Rotation paths and how fast each direction turns (degrees a step):
Each turn is a multiple of 5 degrees from 10 to 175, or 0.
Each row of a path follows its step; steps can be skipped.
Rotation 1:
step 2: -6.0 0.7 -3.6 -0.7 4.9 3.1 31.8 -21.4 -13.1 9.7 24.2 9.1 3.0 5.9 -24.6 8.2 -12.4 1.0 7.2 -7.6 -1.4 21.6 -0.9 -20.5 3.1 3.3 13.8 1.3 -10.7 9.2 -13.2 24.0 -28.8 -18.6 -10.5 0.5 -18.4 -11.4 10.2 0.5 15.3 -6.5 11.9 11.0 6.3 -7.6 5.3 24.5 16.8 9.8 -2.6 30.9 -1.1 13.6 5.8
step 10: -6.2 2.9 -7.2 13.2 24.5 2.4 -8.7 -2.6 -24.2 23.3 4.7 -33.0 0.8 5.3 1.4 3.0 -13.2 7.8 14.5 0.0 2.6 -10.4 -22.0 9.3 7.7 7.8 11.6 5.4 8.0 -9.3 6.9 -24.5 -11.7 -4.9 12.4 6.4 0.2 17.5 3.2 15.3 10.0 -5.7 0.1 4.2 23.9 2.6 10.1 12.8 -23.9 -31.4 1.2 -16.8 21.8 8.2 -18.7
step 14: -20.8 -5.6 -2.8 -0.8 -5.6 24.0 2.7 -18.5 -5.4 24.3 -7.4 4.9 -28.3 0.4 -8.3 -15.3 -23.6 -3.1 -6.5 -14.6 -1.7 3.6 4.2 -15.9 13.6 -2.9 18.8 16.9 18.3 2.4 -14.3 -17.7 14.8 15.4 14.8 -17.8 -7.3 6.1 -13.7 15.5 3.1 6.4 -22.3 -2.2 10.1 -11.5 -4.8 19.9 9.2 2.7 32.1 -12.3 6.1 4.6 -2.4
step 17: -24.6 -14.6 17.4 16.7 6.5 11.4 -18.4 15.7 -5.8 35.5 26.4 -5.1 8.1 7.3 9.1 -3.8 -8.8 26.3 2.1 -5.4 9.3 -10.1 -18.1 6.2 -9.3 -0.9 -5.5 -9.0 11.4 -15.5 -2.7 2.8 -10.3 5.6 -3.2 -12.4 0.9 6.8 8.7 -3.5 -7.4 1.2 -3.5 21.3 20.5 2.0 24.8 1.1 -13.5 13.3 2.9 -1.4 33.6 15.2 8.8
step 21: -0.5 1.1 -2.1 21.5 4.2 19.7 -14.4 -34.7 -16.3 -3.6 16.0 -2.1 -20.5 -10.4 3.6 -10.0 -21.1 12.7 -0.5 -0.4 -5.4 3.4 -9.8 -11.8 4.1 -0.9 -15.7 9.3 9.2 -1.5 3.8 -29.4 4.8 -25.6 11.5 19.3 -11.9 2.0 -6.6 20.9 8.7 3.8 -6.3 4.7 22.0 -9.5 22.1 23.4 0.6 10.4 8.9 2.7 3.3 19.8 -16.4
step 28: -13.3 -16.0 20.1 2.2 8.2 -5.1 -12.4 -12.6 -14.7 2.0 32.5 7.8 -5.2 -2.0 28.1 -6.6 -9.5 19.0 12.7 24.5 -7.1 0.1 -9.0 -5.1 5.1 28.6 -4.3 0.9 3.1 24.7 9.5 -14.2 -11.7 -9.2 -11.9 -0.5 0.9 -17.6 0.2 2.0 10.2 8.3 6.7 10.3 18.9 0.8 0.5 0.5 -23.1 27.5 -1.5 13.5 10.2 23.5 -4.2
step 29: -16.4 -2.4 -20.4 -17.2 26.8 15.8 8.1 -9.4 2.4 5.5 23.0 0.8 11.1 10.6 -2.4 0.6 -1.1 0.0 4.0 -3.2 -27.3 -8.5 -3.6 2.9 15.4 -4.4 35.9 13.2 -18.3 -11.7 -9.6 21.2 -11.4 1.7 -13.7 -6.0 -8.4 2.1 -6.1 5.2 7.1 -16.2 -2.7 19.5 5.5 0.8 -13.1 19.0 -1.0 -12.9 -31.8 22.5 8.5 0.4 -8.2
step 33: 10.5 -12.0 -7.0 14.5 3.0 6.2 -11.5 9.8 -6.3 38.9 11.9 -16.2 12.2 15.1 -6.9 -22.2 -5.4 19.7 8.6 -15.8 12.8 -4.5 -24.1 0.4 8.2 -8.8 19.6 -17.1 -2.1 2.3 -13.9 -0.4 -12.7 19.6 7.5 0.2 9.6 -5.0 -24.4 5.2 -12.4 -15.4 8.2 10.5 26.1 -2.1 5.3 -3.3 19.1 -1.7 -0.5 1.4 29.7 11.7 3.2
Directions:
-4.7 -6.0 -8.3 -2.5 -3.1 -2.4 4.4 -2.7 2.4 -1.0 -3.0 9.5 -3.9 0.3 1.4 2.6 -3.2 -3.1 -0.8 -8.1 3.4 -2.2 3.7 -1.1 1.9 3.2 -3.4 6.9 -2.0 1.5 0.9 5.5 1.8 0.6 7.1 4.3 -7.4 -2.2 -0.7 -6.2 -2.8 1.5 -1.6 1.9 -4.7 -1.9 -4.3 6.3 4.0 -6.6 -3.7 3.7 0.4 -3.3 -2.2 -> 160
0.0 -0.7 1.6 -2.3 -4.4 2.6 -0.2 -0.2 -0.2 -2.1 -0.8 4.6 -0.4 -0.2 -1.4 -1.4 2.0 -8.2 7.2 -0.6 -1.6 -8.5 4.7 -1.1 8.0 -2.2 1.1 -3.1 -0.2 9.7 -0.3 -7.9 -4.0 8.4 -3.5 0.4 0.6 3.9 2.1 -1.9 -6.2 -0.4 2.9 0.0 5.4 2.7 -8.4 -4.4 2.8 -0.7 -2.9 -6.6 1.3 5.3 -0.7 -> 170
2.1 -5.5 -0.7 0.7 1.8 -4.1 5.9 6.6 -0.4 2.4 -4.6 5.0 -1.4 0.4 0.7 -1.5 -6.4 6.1 -3.8 -0.1 5.3 -4.0 -0.7 7.5 -2.2 -3.8 -2.8 0.3 4.9 -0.9 -1.7 5.3 -2.1 1.5 -5.5 1.4 -2.1 -0.4 5.0 7.6 -3.9 2.9 -0.3 -5.6 -1.7 3.0 -4.8 -6.2 -8.0 -2.2 0.8 0.6 6.0 7.1 5.5 -> 40
-4.5 -0.8 3.5 1.7 5.1 0.2 8.0 -2.9 -1.9 0.5 -3.1 5.0 3.7 6.4 -7.4 -3.8 -0.3 -5.8 -11.3 -1.4 -3.8 -1.7 1.6 0.4 -2.9 2.5 4.5 -3.1 -2.5 -1.2 -5.9 -1.9 4.0 -3.5 0.5 0.3 -3.1 4.4 -1.7 3.8 1.0 -0.4 -3.6 -4.5 -1.0 2.6 -2.2 -2.1 2.6 5.4 -6.1 -1.8 -11.5 1.6 -1.3 -> 160
2.8 6.4 -0.5 -6.9 1.3 3.2 -1.5 2.0 -5.1 -4.0 -3.8 2.3 1.0 -0.8 0.9 -4.4 -3.1 6.5 -2.3 -5.5 -8.2 -2.1 -4.2 3.2 -4.4 0.0 -1.6 -7.7 2.4 1.5 -5.5 1.6 -6.9 9.0 0.1 5.2 -5.1 3.0 1.8 -2.2 -0.3 2.5 -4.6 4.7 3.2 4.3 4.0 7.4 1.6 -0.5 4.5 3.1 -1.3 -1.6 -4.2 -> 90
0.2 5.5 -2.0 7.9 6.2 -1.1 4.0 -6.0 6.1 0.7 -3.0 3.4 3.0 -0.4 4.0 -5.0 -4.5 5.2 0.6 3.7 3.4 6.1 4.5 4.1 6.8 5.8 -2.7 0.1 -1.2 -4.5 -3.5 -2.2 -1.7 -0.9 -5.0 -1.7 1.1 9.2 0.8 -10.2 -2.3 2.3 3.3 5.8 2.2 -2.5 -0.5 4.1 -0.3 1.1 0.6 -1.5 -0.5 4.7 3.5 -> 95
